0: [176 165 141  77  51 104 176 127 147 154 120  80 176 119 130  88]
1: [ 48  90  86 184 117 190 156 140 174 150 125 156 182  82 123 123]
2: [118  94 197 132 115 128  64 168  92 127 166  91 101 191 109 100]
3: [124  68  94 100 153  98 145 162 175 192 160  91 138 118 139 106]
4: [113  99  94  82 150 113 150  19 146  93 127 104 135 116 151 146]
5: [ 91 124 153 168 138 109  97 201 147 154 155 152 114 143  71 127]
6: [125 140 110  37  97 115 110 132  88  68  97 104  77 166 135 108]
7: [118 134  97 123 140 114 130  58 158  22  98 178  76 144 134 125]
8: [104 159 209 207 134 147  71 130 159  65  86 215 139 146 108 128]
9: [125 148  40  38 124 110 220 131 172 183 225 130 175 197  81 192]
10: [108  99  98 101 230 154 111  52 149  65 170 231  61 120 191 214]
11: [133 156 147 196 108  71 112  90 182  54 161  93 123  90 165  84]
12: [120  48 175  65 138 119  47 183 126 121 138  85 107 120  91  72]
13: [171 127 186 174 141 100 108 173 115 126 137 112 141 105 118  67]
14: [ 70 151  70 202 192 121  41 123  92 168 108 204  87 145 103 115]
15: [ 83 145 115 152 102 229 144 104 169 215 117  76 151  71 160 224]
16: [ 90  85  45  48 178 176 137   8 106  63 124 189  98 146 198 208]
17: [ 63 103  53  96 101 180 141  91 143 153 144 105 140 129 102 171]
18: [118 123 141  85 107 133 126  97 162  52 139 180 114 152 132 138]
19: [143 135 224 115 135  69  84 173 146 220 143  65 150 113 139  61]
20: [ 42  93 103 107  99 177  63 122 112 123  79 109  95 132  60  87]
21: [107  87 122  17 169  96 142 135  86 112 162 137 131 220 125 139]
22: [ 95  91 142 174  83 113 144 142 158 120 154 110 112 152  59  72]
23: [191 117  77 139  92  77 201  92 147 112 219 141 127 177  87 147]
24: [204  81 179  64 118 105  92 127  74 138 159  61 122 131 139 107]
25: [102 104 146 117 141 156  60 117 123 121 119 148  86 137 164 145]
26: [140 105 122 110  97  88 151 183 158 129 109 111 159 156  89  57]
27: [111 115 203 130 157 149  81 181 147 182 209 127 167 100 129 131]
28: [ 91 174 137  99 133 109  91 151 129 182 144 100 123  95 147 116]
29: [173 187 140  60  99 157 146 146 116 171 162 112 128 135 172 169]
30: [133 159  99 126 187 101 143  98 139 117 113 157 114 142 136 125]
31: [108  52 155 153 118 159 108 133 165 137 158 133 149 117  86 135]
32: [116 180 155 175 255  54 158 145 180 212 150 163  93  55 187 147]
33: [ 74  48 120  60 183 146 131  90 121 168 130 104 109  94 167 163]
34: [161  81  75  61 119 119 164 112 146 121 167  97 233 111 136  89]
35: [157 126 139 111 178  91  95 123 132  38 113 146 100 145 177 102]
36: [147 102 141 190  89 176 120 148  70 144  82 114 158 157  74 103]
37: [115 159 137 157 113 134 155 182 178 163 171 102 167 144 107 151]
38: [ 85  74 112 119 165 155 110  89 137 125 128 160  74 141 155 159]
39: [166 143 208 180 140 143 100 159 136 164 101 100  89 101 149 144]
40: [107 114 176 194  63 187  54 184  44 149 112 139 154 137 127  94]
41: [ 84 125 127 196 120  81 161 213 144 147 186 154 152 183   8  88]
42: [ 99  78 123 144 184 101 106 138 136 203 161 131  47 160 127 163]
43: [177  86 142  65 144  64 129 202 130  99 179 135 112 183  51  77]
44: [199 188 113  74 144 100 143 153 109  70  89 112  93 194 132 104]
45: [ 99 133 152 104 187 147  91 225  90 202  68 117 153 161 105 146]
46: [134 185 105  73  11 124 142 164 104 113 125  94 221 165  73  55]
47: [208 142 234 125  96 113 126 136 142  43 117 101 139 131 122  95]
48: [132  73 169 134 167 123 102 111  59  85 102 144 115 143 168 106]
49: [140  79 169 136 166 118 112 110  68  80 101 144 112 139 166 108]
50: [ 63  96 135 183 255 139 103 150 104 176   1 194  86  86  89  83]
51: [134 130 174 144  80 120 101 156  69 103 108 107 146 169 131  73]
52: [139 144 192 161 151 121 135  77 240 124 131 153 168  93 139 159]
53: [123 127 168 162  98 122  22 121  97 150 196 111  74 140 205 140]
54: [192 161 112 124 124 112 148 144  88 119 123 118 176 126 119 104]
55: [203 163 176 156 134 152 102 161  56 120  47 111 110 107 159 115]
56: [132 119 171 191  82 143 151 168  94 108 116 138 186 122 101  69]
57: [115 140 125 138  91 123 116 119 145  58 131 123  51 173 111 127]
58: [133 148 154 207 158 177 119 174 131 168 102 153 156 123  91 147]
59: [166 139 121  85 192  82 175 139 129 173 147 131 134 114 162 144]
60: [190 135  99 139 126  92 149  66 135   6  79 154 135 161 139  97]
61: [154  88  93  89 161 135 130  98  88 140 162 141 184 104 136 149]
62: [108 146 120 150 132 166 145  61 143 187 128 117  98  46 176 218]
63: [ 70 150  71 105 111 140 129  67 129 171   0 130 157  41 158 108]
64: [ 93  67 113  60 133 135 136 106 119 145 184 128 101 187  79 167]
65: [ 67 121 144 208 161 110  31  43 124 126 139 149  33  95 150 139]
66: [158 198 130 110 218  47 153 135 142  76 142 123 120 111 173 106]
67: [ 87 192  95 159 118 206 125 126 137 239 111 106 164  28 143 159]
68: [ 80 148 153 157  82 191 130  88 103 141 126 119 121  97 211 184]
69: [107 140  55  87 167  91 141 147 101 247 188  91 170 150  73 130]
70: [103 104 114 184 144 127  67  90 110  70 135 135  67 116 114 123]
71: [146 126 112 130  79 121  97  53 110 119 135 126  99 119 191 122]
72: [114 137  97 116 142 127 128  66 163  25 116 172  70 148 131 133]
73: [145 172  84 122  91 104 131  33 132   0 137 141 142 171 101 153]
74: [127 191  23 104 143 108 140  18 137  60 194 165  98 146 196 189]
75: [138 170 104 114  84 147 162 132 115 120  73 126 146 133 144 119]
76: [ 82  94 111 139 206  89  88 149 112 116  73 156  99 128  87  63]
77: [115 167 134 169  89 158 154  85 176  75 203 142 157 105 141 186]
78: [122 108 163  41 110  96 103  95 106  50 128  73 119 148 150  83]
79: [ 83  97  98 140 164 174 129  89 143 144  50 175 105  62 111 166]
80: [170 117 174 134 204 118 122 222 161 113 180 200 138 147  97 131]
81: [148 172 165  59 142 180 130 149  80 161 134  79 148 104 188 147]
82: [103 143 120 160 193  89  66 122 102 191  85 119  43 102 157 130]
83: [154  70  71  62 123 113 165 113 150 121 175  96 230 103 140  89]
84: [155 113 107  92 166 119  89 158  65 165 160 165 140 190 112 109]
85: [198 159 112 123 124 115 148 141  77 125 130 118 175 134 125 104]
86: [103 165  99  93  73 191 127  73 138 134  70 127 160  88 179 172]
87: [147 104 170 146 113 140 155 172 139  75 138  99 139 138 135 120]
88: [111 175  35 146 113 170 133  59 127 181  61 155 113  89 159 173]
89: [136  65 169 125 133 155  85 214 143 223 128  95 106 150 118 150]
90: [138 177 177 214 144 102 150 128 139  34  87 158 100 116 139  97]
91: [123 114 121 155 120 111 119 134 150 120 195 134  72 179 119 176]
92: [123 133 114 123 134 169 102 114 120 113  95 131 150 148 110 132]
93: [180 167 136  74  51  96 174 122 144 156 118  84 175 125 130  90]
94: [119  97  89 148 167 135 110 148  81 190 111 100  60 168  86 134]
95: [140 143 192 163 155 118 134  81 239 130 128 152 166  95 136 154]
96: [119 158  90 142 176 111  80 167 100 112  89 146  47 150 107  95]
97: [158 149 102  74 101 136 136  75 142 129 125 123 145 132 147 170]
98: [156 110 117 121 145 183 135  72 120 117  98 134  48 139 142 188]
99: [ 86 165  87  89 164 121  90  81  83 169  81 119  80 140 135 155]
100: [199 186 148 129  93 116 108 153  88 104 144  91 133 150  94 104]
101: [132 152 120 116 138 146  74  62 142 137  90 109  86 100 187 153]
102: [101 132  98 120 162  56 103 111 118  10 150 195  82 177 110  73]
103: [160 166 153 237  48 157 178 114 138  65  82 134 169 112 102 124]
104: [133  94 129 118 146 136 167  96 134 113  64 119 136 148  94 131]
105: [ 84 120  66  56  97 140 188  89 139  87 158  78 171 133 141 137]
106: [ 91 119 110 108 117 126 184 172 125 148 172  54 153 139  82 136]
107: [125  78  72  77  96 149 144 103  42 166  94  91 117 175 141 152]
108: [173 179 138  61 108 163 139 141 119 178 162 104 124 134 172 167]
109: [ 84 105  92  47 132 190 151  96 117 205 142 112  90 176 169 234]
110: [ 71 169 124 200  99 115 130 118 122 126 159 125 163 113  82 103]
111: [ 87 100 135 160  89 164 136 117  98  66  90 143 128 160  97 135]
112: [109  83 162  96  76 101 105 194  99 148 184  74 201 144  89  49]
113: [214 152 219 146  85 123 104 195 141 109 161  95 189 105 125  96]
114: [ 83 185 111 122 137 110  50  95 123 134 163 164 106 109 162 132]
115: [125 168 105 175  71 174 119  45 154 118  86  80  95 102 122 159]
116: [126 145 135 128 157 165 176 171 141 162 178 107 115 177  36 171]
117: [154 106 116 125 145 185 121  72 118 111  96 138  45 138 139 180]
118: [104  99 148 211  52 191 126  94 173 110 102 131  71 137 141 199]
119: [124 100 167 181 117 127 127 132 171 156 145 124 134  90 182 149]
120: [156  94 161  91  52 160 181 111 156 199  73  76 211  75 147 128]
121: [135 166  88  76 103 186 143 141 118 147 149 137 103 198 118 239]
122: [133 135  84 129 171 119 161 130 126 164 132  54 118  97 150 117]
123: [156 199 137 145 179 135 159 255 107 236 143 146 157 160  33 123]
124: [166 172 168 156  97 141 176 203 155 166 173  91 248  53 152 110]
125: [172 135 183 155  89 125 196 222 112 198 134 119 200 185  47 101]
126: [126 214  73 169  17 167 187 105 149 153  70 111 137 119 105 161]
127: [142 125 170  73  99  76 106 129 135 204 184  68 161 131 124  88]
128: [107  92 145 206  58 186 125  98 167 112 102 126  78 138 136 197]
129: [113 128  99  77 186 117 178 133  83 221  41 169 121 127 140 151]
130: [113 100  85  78 149 109 152  14 146  91 131 112 134 114 154 143]
131: [ 91 151 118 150 102 223 154 112 168 210 121  74 156  71 154 221]
132: [158 149 112  61  60 157 214 188 137 176 127  41 203 125 109 139]
133: [ 61 154  74 181  66 123 205  93 219 153 151 120 163 106 111 159]
134: [ 39 131 152 127 129 189 110  65  97   1  31 190 109 185 102 159]
135: [137 121 161 183 112 129 132  85 126  20 132 193 122 153 133 113]
136: [113 218 110  95 148 137 104 111 124 214  81  96 147  47 186 142]
137: [ 66 115 120 243 208 166  48  99 130  88 129 203  69  75 136 164]
138: [191 128 207  55  79  91 131 161 156 162 172  99 152 160 124 113]
139: [150 107 142 183 151 136 139  95 144  81 124 167  87 117 127 181]
140: [125 147 128 124 153 158 171 162 147 165 179 102 119 179  35 173]
141: [168 177 159 152  95 139 181 193 148 152 174  90 252  59 145 105]
142: [116 128 143  85 107 129 132  96 169  48 139 178 119 145 137 136]
143: [100  27 143 167 136 120 176 174 148 136 152 151  89 192  69 126]
144: [110 158 114 126  87 116 135 123 146 159 102  83 105 109 124 105]
145: [208 190 116 121 141  56 116 110 152 210 186 105 125 110 176 167]
146: [175 121  69  92 141 167 193 112 131 160 158 121 179  97 148 184]
147: [122 148 117 168 141 157 148 145 137 129 139 136 117 130 125 173]
148: [144  98 193 138  58 176  91 126 165 137 110 148 136 101 156 139]
149: [151 176  94 108 120  88 175 168 150  61 180 128 123 203  86 137]
150: [165 179 138 173 121 135 123 154 129 157  90 116  97  80 130 132]
151: [187 115  86 141  91  86 204  94 154 110 213 145 126 175  90 152]
152: [163 169  92 123  83 144 199 146  71 151  54 130 183 150  76  81]
153: [117  81 122 116  85 139 127  45 130  99  66 137 159  74 149 101]
154: [118 120 156  93 131 123  80 140 101  61 106 134  89 129 185 104]
155: [107 151  69  92  34 142 175  69 134 110  41  63 148 122  97 100]
156: [104 142 117 110 101 135 210 117 172   0 132 212 140 163  88 122]
157: [167 138 128  85 198  75 171 144 125 167 154 125 131 113 160 136]
158: [120 111 229 126  22 208 103 158 214 156 233  78 195 104 116 153]
159: [197 123  66  17 202  11 145  39 116 125 204 140 105 168 162 161]
160: [144 108 151 155 120 152 125 155 140  85 135 161 124 149  68 153]
161: [158 150  90 145 194  90  90 226  72 104 110 160  87 190  68  72]
162: [143  89 103 170 144 129 163 107 124 119 145 141 120 146 122 172]
163: [212 124 244 101 112 118 133 166 163 198 229  99 155 128 191 161]
164: [149 111 183  53 165  96 144 124  98  55 194 122 122 151 173 129]
165: [122 124 119 137 255 106 207 246 177 143 162 181 121 146  71 118]
166: [ 84 173 120 232 132 151 116 123  95 148 125 143  81 138 140 155]
167: [147 159 144 178 144  94  74  77 134 101 189 120 147  89 173 120]
168: [ 57 121 116 169 161 153  51 126 146  98 126 178 149  57 142  66]
169: [179 141 152  98 200  89 114 124 144  73 245 163 113 161 192 181]
170: [197 178 116  71 145  96 141 157 103  60  88 108  87 189 136  97]
171: [121  72  90 102 146 100 143 161 175 189 153  93 139 122 134 106]
172: [172 158 168  82  54 129 178 151 116 135 150  48 232  99 144 104]
173: [ 80  82 136  53  90 152 142 171 180 182  89  45 131  56 154 109]
174: [217 142  80 124 123  49 233  91 212  40 172 129 190 128 132 113]
175: [103 130 122 139   6 168 174  80 201  85  67 141 124 129 113 157]
176: [123 150 121 161  78 136 133 132  98 111  93 142 144 138 105 123]
177: [113 127  77  88 184 105 130  97  80 153  97 180 195 143 110 121]
178: [151 108 176 143 106 120 158 123 116 104  42 151 179 110 122  65]
179: [117 127  92  93 117 122  93 149 153 141 119  83 104  89 130 103]
180: [136 160 139 155 111  83 127 142 112 178  81 120 115 118 138  99]
181: [ 67  82  85 142 187  52 159 104 157  66 190 187  87 144  91 128]
182: [150 107 178 148 111 116 157 122 111 113  33 149 181 101 125  62]
183: [117 132  89  79 121 114  91 155 142 135 131  78 101  95 126 101]
184: [ 96  70  65 186 133 119 101  52 139  47 105 141  64 100 118 122]
185: [139 150 154 143 108  81 127 122 138 106 108 108 154 116 140  96]
186: [129 103  40 120 134 103 108  45 113 146 206 101 155 160  91 134]
187: [ 51 135 120 114 139 149 134 143  78 152  19 162 125 129 111  89]
188: [144 117 164 123 150 152 142 166 176 203 155 124 205  95 120 120]
189: [ 87  99  63 244 170 167  56  73 150  93 115 209 103  77 111 134]
190: [109 140 125 119 138 133 119 129  83 113  28 178  84 125 123  69]
191: [154 197 123 144 178 138 160 247 103 238 141 147 168 164  38 122]

[109 113 204 132 149 155  76 184 145 188 208 123 171  99 131 131] 27 188 31
[174 149 187 152 124  67 125 198 117  93 126 123 131 152 140  76] 13 185 51
[ 67 136  73 104 110 145 138  78 135 178   0 128 161  44 155 109] 63 86 88
[ 90 120 158 169 140 109 105 212 149 156 162 150 117 140  71 122] 5 41 37
[ 89 131 110 113 112  93 131 127  93 110  45 124  99 180 109  77] 190 187 6
[161 125 122  70 184  90 146 186  36 186 168  91 171 176  90 105] 84 69 85
[ 98 140 119 150 129 171 135  53 146 183 128 111  95  37 179 224] 62 15 131
[ 86 157  42 139  98 171 136  32 152 123  69 161  81 135 150 183] 88 115 86
[111 112  73 196 101 152 187  83 231 155 162 182 125 126 127 233] 133 77 162
[ 59  54 137 163 157 189  84 103 109 168 123 165  64 112 133 191] 38 25 79
[ 83  98 100  44 126 197 148 104 119 198 146 108  85 168 160 235] 109 121 17
[158 179 225 173  99 129 122 172 171 126 117 119  80  87 147 147] 39 150 119
[158 164  92 119  86 150 195 150  74 150  51 129 175 155  77  85] 152 75 176
[122 107 101  57 222 116 101 168  54 176 179 161  56 169  91 132] 84 94 42
[127 111 226 128  14 197 104 158 215 159 234  66 202 104 113 148] 158 27 148
[132 157  99 125 185  94 150 101 133 126 116 157 127 137 140 120] 30 59 157
[111  93 170  94  73 101 111 209  82 158 190  69 202 150  89  44] 112 127 26
[146 109 102 113 159 100 102 188  80 177 132 127 114 239 102 129] 84 94 161
[ 91 122  77  59  96 138 182 100 140  92 167  80 166 141 137 142] 105 17 97
[144  82 100 162 134 124 157 103 126 117 148 135 117 148 119 169] 162 147 139
[160 176  49 135 228  69 147  84 113 120 166 199  54 150 150 178] 30 74 10
[105  47 160 152 113 155 110 129 169 138 152 140 140 119  94 134] 31 160 119
[ 85  21  11 109 121 155 205  60 141 211 110 177 174 111 136 182] 17 146 1
[ 60  84  92 143 191  45 161 106 159  64 190 185  91 149  93 121] 181 102 30
[137  87 135 113 141 144 163 107 143 119  64 120 140 141  90 121] 104 92 178
[120 147  88 149 157 137  99 146 133 122 149 146 101 165 106 139] 147 91 92
[136 120 120 113 197 112 100 119 136 139 100 181  76 118 130 139] 30 38 25
[168 161 106 127 176  65 121 115 128 125  92 152 121 100 153 113] 30 66 185
[105 160  67  92  35 143 176  63 134 109  45  72 145 116 103  98] 155 75 144
[144  93  97 170 140 126 162 106 120 119 148 140 116 148 120 171] 162 147 139
[130 146 149 205 159 175 117 173 128 176 108 149 153 118  94 154] 58 147 150
[ 62  87 149 170 184  91  93 135 136 131  85 168 108  77 106  75] 76 168 50
[ 86 142 158 110  97 150  89 133 125 125 154  86  75 145 147 139] 25 28 57
[173 144   6 126 161  75 182  47 150 136 163 150  85 143 150 197] 74 30 162
[ 65 113  74 178 143 135  77 111 186  70 144 237  74 130 114 139] 189 72 70
[125 138 119 120 142 143  69  56 145 122  94 115  85 104 183 148] 101 25 71
[166 146  97 140 187  87  86 237  67  98 112 159  90 194  66  66] 161 96 84
[ 85 143 170 124 138 156  56 104 100 118 149 139  87  88 196 132] 25 114 154
[173 121 179  88  91 167  81 136 123 161 105 144 124  92 175 119] 148 25 81
[ 46  70 108  73 160 176  56 123  77 221 125 115 119 120 137 134] 33 25 99
[ 94 195 101 165 108 212 127 132 148 237 106 111 166  16 139 167] 67 131 15
[103 100 109 117 113 114 169 158 133 107 147 148 220 134  88  56] 26 56 34
[ 86 174 134 102 134 108  95 153 129 178 141 105 119  97 151 115] 28 179 183
[116 172  41 136 108 168 141  59 127 175  59 158 115  94 148 175] 88 86 79
[ 86 169  31 113 115 154 140  87 147 194  78 127 141 114 127 119] 88 144 63
[ 84 126 127 194 115  80 163 203 134 146 186 149 152 180  22  93] 41 5 22
[123 120 134 129 252  98 215 255 173 156 165 169 127 145  73 114] 165 80 123
[129 162 112 138 174  49 146 107 163 139 148 151 106 130 160 119] 30 66 59
[200 165 208 119  50 117 135 255  89 182 170  78 190 207  13  61] 125 112 100
[162 194 174 207  32 167 112 123 179  96  71 140 143 113 138 113] 103 148 176
[ 70 138 100  81 109 171 146  99 164 126  81 130 141  94 150 154] 86 17 97
[128 124  90 121 123 128 143 185 122 171  97 153 162 151  57  95] 26 152 176
[111 107  31 163 202 114 104  50 110  65 134 171  51  94 113 137] 184 70 72
[153 152 131 130 166 133 145 200 137 175 103 152  94 142 106 167] 147 150 58
[113 117 155  94 135 119  79 143  96  64 106 138  89 127 178 101] 154 35 49
[111 158 133 144 116 114  62  99 141 129 166 158  74 122 125 128] 114 25 70
[181 146  10 129 159  81 181  50 150 128 163 149  87 145 152 198] 74 30 162
[196 168 209 111  52 115 144 255  86 181 166  75 195 208  25  64] 125 112 138
[ 71 187   0  57 119 121 216  57 117  33 128 162  85 199 144 197] 74 72 73
[ 93 118 176 204 193  88 129 231 148 224 183 124 133 122  54  99] 5 41 123
[156 120 142 123 173  86  88 126 139  36 118 141 102 147 169  99] 35 154 49
[189 108 111 116 161 138 129 184  43 172 129 111 154 209  48 119] 84 85 94
[ 61 144  75  99 107 145 133  68 134 186   0 119 153  38 161 114] 63 86 88
[ 86 143 117 204  65 185 167  78 206 102  53 152 129  82 144 135] 175 115 118
[204 188 149 127  94 114 109 154  89 100 140  95 128 153  91 102] 100 54 85
[101 150 119 130  83 120 137 125 149 165 111  86 105 111 121 103] 144 179 180
[179 108 165  46 168  36  89 182  76 103 130  79  81 173 101  40] 43 24 12
[124 172 106 176  70 177 122  54 146 117  81  75  99 105 126 153] 115 144 126
[128 170 109 145 168  53 148 106 162 141 148 151 111 121 163 121] 30 66 59
[ 75 115 134 238 208 158  46 103 127  77 134 191  67  81 131 162] 137 189 65
[127 186  18 108 148 112 141  18 138  61 197 169  88 138 198 194] 74 16 72
[168 142 208 178 147 139 110 173 143 162 106  97 106 106 138 141] 39 150 13
[149 140  65 141 139 142 153  39 179  48 220 177  44 169 145 205] 74 72 91
[ 96 143  92 127 182  82 102  96  64  68  61 115  24 138 144 114] 96 99 190
[149 149 101 129  82 175  97  94  91 175 100 140 153  76 143 155] 86 88 92
[124  54 152 198 112  87  95 105 141  78 238 154  92 197 109 144] 91 162 70
[105 166  62 154 181 113 149  81 150  97 130 165 171  67 150 129] 30 130 147
[135 189  92  82  10 123 141 151 110 108 113 101 222 160  83  47] 46 93 0
[161 158 130 131 159 133 144 198 142 173 111 148  92 140 106 176] 147 150 58
[142 148 224 160 140 130 145 219  98 164 123  73 177 111 121 106] 13 113 39
[140  98 114 107  96  99 138 167 157 123 117 116 151 158 100  68] 26 22 185
[ 57 136  79  90 119 142 138  70 131 182   0 130 157  40 161 115] 63 86 88
[197 220 203 118  69 114 178 197 173 128 171  85 173 118 119 122] 113 141 172
[ 82 108 101 125 211 129  93 126 122 122 125 173  61 118 138 127] 38 25 96
[139 123 116 129  75 123  85  59 109 112 145 121  97 128 190 123] 71 101 25
[ 84 106  94 141 166 172 124 100 145 153  58 173 105  64 103 166] 79 38 88
[ 93  78 139 110 105 151  74  75 137  81 114 155 112  95 158 139] 25 38 153
[129 158  80  76 108 176 140 127 118 142 156 142 103 208 119 232] 121 109 97
[ 72 134  95  85 114 174 144  96 174 129  83 137 137  98 150 162] 86 17 97
[ 93  99  65 249 174 166  53  76 151  87 113 213  92  79 111 139] 189 137 184
[128  66 160 206 117  86  91 106 137  83 237 143  94 192 110 143] 91 70 162
[192 141 197 102  94 193 153 191 154 235 111  86 131 166  84 179] 89 108 116
[109 191  96 158  61 191 117 148  80  96  84 159  91 173 108 147] 176 111 75
[102 164  96  85  82 193 126  77 131 140  71 134 157  79 175 166] 86 88 97
[112 159 112  81 136 127 195 141 159 151 144  71 184 120 110  99] 106 0 122
[108  53 156 165 113 155 113 122 168 129 157 144 141 118  89 133] 31 160 22
[169 141 187 146 125  63 124 200 122  90 120 115 127 148 137  75] 13 185 51
[ 98 118 114 137 133 158 145  56 199 106 185 121 126  80 155 207] 77 62 4
[126 137 168 134  74 126  52 128  66 103  75  55 109 129 121  61] 51 185 100
[124 106 111  69 212 118  97 171  59 179 181 156  62 170  91 131] 84 94 42
[118  41 178  67 131 122  51 180 123 123 138  82 102 116  90  70] 12 2 24
[126 190  62 130 150 135 155  65 111 179 103 178  90 114 175 196] 88 62 99
[157 124 138 117 182  84  94 124 137  39 121 145 100 147 171  96] 35 154 49
[ 66 131 110 157  81 151 134  18 206 190 111 109 113  60 185 198] 62 15 131
[143  28 197 100  91 111  88 162 161 109 194 104 191 113 104  48] 112 12 31
[100 112 160 121 167 195  55 164 112 165 131 153  97 102 161 166] 25 38 27
[ 51 111 103 154 176 122 170 127 186  56 116 172 124 114  80 112] 181 72 156
[110 151  98 168 158 142  68  89  86  94 137 165  66  98 134 133] 70 114 25
[127 132 115 121 124 163  99 126 116 110 102 121 153 149 106 122] 92 176 75
[115 130 101  74 186 116 182 134  92 223  50 165 122 132 142 155] 129 59 177
[196 134 161 104  61 140 215 189  59  76  57  68 198 177  89  72] 152 46 54
[138 110 194 143  61 172  82 124 170 138 118 144 143  96 156 140] 148 119 31
[148 158 109 133 161  76 148  44 137 103 102 165 100 124 183 148] 30 7 130
[177 156 112 123 121  26 100 126 124 100 157  82 144 164 155  74] 185 100 54
[141 161 145 185 138  98  72  79 129 100 180 117 143  85 169 117] 167 11 185
[101 151   9 163 103 163 151  56  90 124  97 118  95 112 159 178] 88 115 17
[117 139 157 100  77 122 101 152 169  99 144 109 195  65 128  79] 185 179 0
[ 78 108  93 118 212 122  93 128 126 122 119 170  66 114 133 127] 38 76 96
[ 74 104 139 175 255 130 107 159 103 175   0 183  89  85  91  71] 50 76 187
[147 162 145  84 177 145  89 203  52 164  62  90 158 189  71  82] 45 84 161
[143 107 185 141  52 175  87 121 172 138 120 139 136  94 164 143] 148 119 31
[168 163 165 167 147  64 100 155  80  49 177 140  83 177 146  95] 35 100 102
[131 158  96 120 183  96 151  99 138 124 117 150 121 142 139 123] 30 59 157
[179  84 138  65 151  63 131 198 129 103 179 134 114 182  55  80] 43 26 84
[112 129 131 138 255 100 205 255 170 146 156 176 117 135  75 110] 165 80 5
[115 114 167 201  67 187  58 183  46 156 111 143 155 133 124  92] 40 36 51
[ 75  92  99 133 199  93  95 139 109 114  70 165 108 132  87  67] 76 96 190
[110 109 115 181 151 123  67  90 107  75 136 140  62 112 116 130] 70 184 65
[135 153 102 129 185  96 146 101 139 121 113 156 121 145 138 129] 30 59 162
[ 74  90 108 133 206  90  83 147 103 120  82 162  94 137  93  64] 76 96 190
[ 86 145 162 157  85 190 119  95 101 145 129 126 111 100 213 192] 68 62 86
[127 143 121  40  98 127 108 137  90  74  98 107  82 162 135 107] 6 78 154
[ 90 123 122 191 121  74 166 212 136 142 190 147 152 186  11  92] 41 5 22
[172 150 106 127 188  58 122 110 120 130  90 160 115  98 156 114] 30 59 66
[101 127 112 139 129 160 149  52 202 103 186 127 130  77 154 207] 77 62 4
[128 114 178 192  76 136 144 171  97 105 115 141 189 124 103  64] 56 51 178
[198 214 210 120  66 126 173 195 169 123 159  81 169 107 127 119] 113 172 141
[ 76 166 119 227 142 150  98 122  85 136 118 143  68 146 140 142] 166 147 70
[ 89 109 155 116 165 205  56 156 117 159 126 165  97 101 158 166] 25 38 92
[ 32  92 100 111  84 180  51 119 112 112  67 109  87 124  58  85] 20 111 187
[130 178  87  71   8 127 150 151 103 112 119 103 225 165  69  60] 46 93 0
[150 130 137  73 158 132 111 174 112  84 152 172 136 191 115 107] 84 21 43
[126 109 174 184  78 146 145 182  96 110 116 138 187 124 102  72] 56 36 51
[131 182  92  71  16 129 142 151 104 110 114  96 223 162  76  54] 46 93 0
[102  92 143 116 149 156  61 115 121 123 114 144  88 136 166 143] 25 38 154
[ 92 103  66 241 159 169  61  74 154  90 113 211 100  87 110 137] 189 137 184
[128 130 198 134 181 108  91 179 112 121 128 146  70 120 129  86] 13 154 96
[ 65  70  98 135  82 222 144 116 165 182 142  98 141 104 128 173] 17 15 131
[102 159  99  79  84 187 128  79 126 129  69 130 153  85 174 160] 86 97 75
[121 133 153 109  85 117 107 151 171 101 149 112 192  72 121  77] 185 179 26
[130 138 229  86 198  84 126 200 140 157 149 109 180 122 123  76] 19 13 27
[138 100 180 133  62 172  84 126 165 141 125 143 135  97 160 138] 148 119 31
[130 107 152  84  96  96 125 166  97 148  75  98  82 156  67  68] 26 51 180
[186 120 202 188 151 141 106 162  89 116 118 116 148 115 133 106] 13 39 55
[128  95 198 137 120 128  60 177  99 125 174  89 106 193 112 100] 2 51 12
[122 113 197 185 188  81   0 150 144 155 205 127  69  52 211 121] 53 167 65
[106 131 156  97 184 145  86 224  95 202  68 119 151 159 100 147] 45 89 58
[129 163 130 132 100 142 188 174 175 203 172 103 163 125 113 182] 37 188 106
[180 149 153  96 197  83 129 130 148  77 247 161 123 160 188 180] 169 164 66
[ 74 167 131 202  96 115 127 125 115 130 156 128 167 112  77 101] 110 176 56
[ 74 185   0  59 114 117 219  51 116  37 128 155  86 196 146 195] 74 73 72
[108 112  95 245 149 189 110  91 136  83  53 198  95 100 141 162] 189 137 139
[131 149  97 139 150  82 109 190  60 144 100 177 133 194  56  75] 161 84 96
[144 164 139 182 137  92  69  81 131  94 184 122 148  96 171 122] 167 11 114
[144 142  59 119 168 102 185 107 108  91 104 144 137 111 107 118] 30 104 54
[ 72 151  75 205 194 119  38 120 106 159 109 199  86 140 101 111] 14 96 76
[139  65 172 123 122 156  80 204 142 211 128  90  96 150 120 150] 89 2 39
[ 65  61 151 149  97 207 112 122 165 165 141 105 138  72 132 142] 31 1 119
[208 134 131 165 132  63  80  75 183  98 163 158 106 105 162 141] 167 11 139
[128 187  93  71  19 131 142 145 104 107 111 106 222 163  80  57] 46 93 0
[109 157  64 100  34 146 176  65 135 110  44  71 144 125  96 103] 155 75 126
[ 83  26  15 113 119 151 203  68 142 212 113 172 173 113 131 185] 17 146 1
[131 129 142 110  91 153 159 116 103 121  19  72  80 139 170 134] 75 144 104
[101 155 212 214 137 146  71 129 158  67  80 211 137 134 108 122] 8 90 135
[133 117  68  39  65 143 241 141  94 147 140  71 202 166 107 136] 132 105 106
[144 183 171 214 139 104 152 122 137  34  87 156 107 117 138  94] 90 135 185
[ 86 165 124 228 140 147 107 126  87 135 119 144  70 138 141 146] 166 147 70
[148 113 156 154 115 151 125 162 137  77 142 156 126 155  72 149] 160 87 147
[122  76  63  89  86 146 151  98  47 165  94  92 127 171 142 151] 107 17 75
[101  84 122  17 166  95 150 138  91 121 152 132 130 218 120 136] 21 64 84
[ 88  44 162  87  46 180  99 137  93 171  82  64 121  99 173  91] 173 148 179
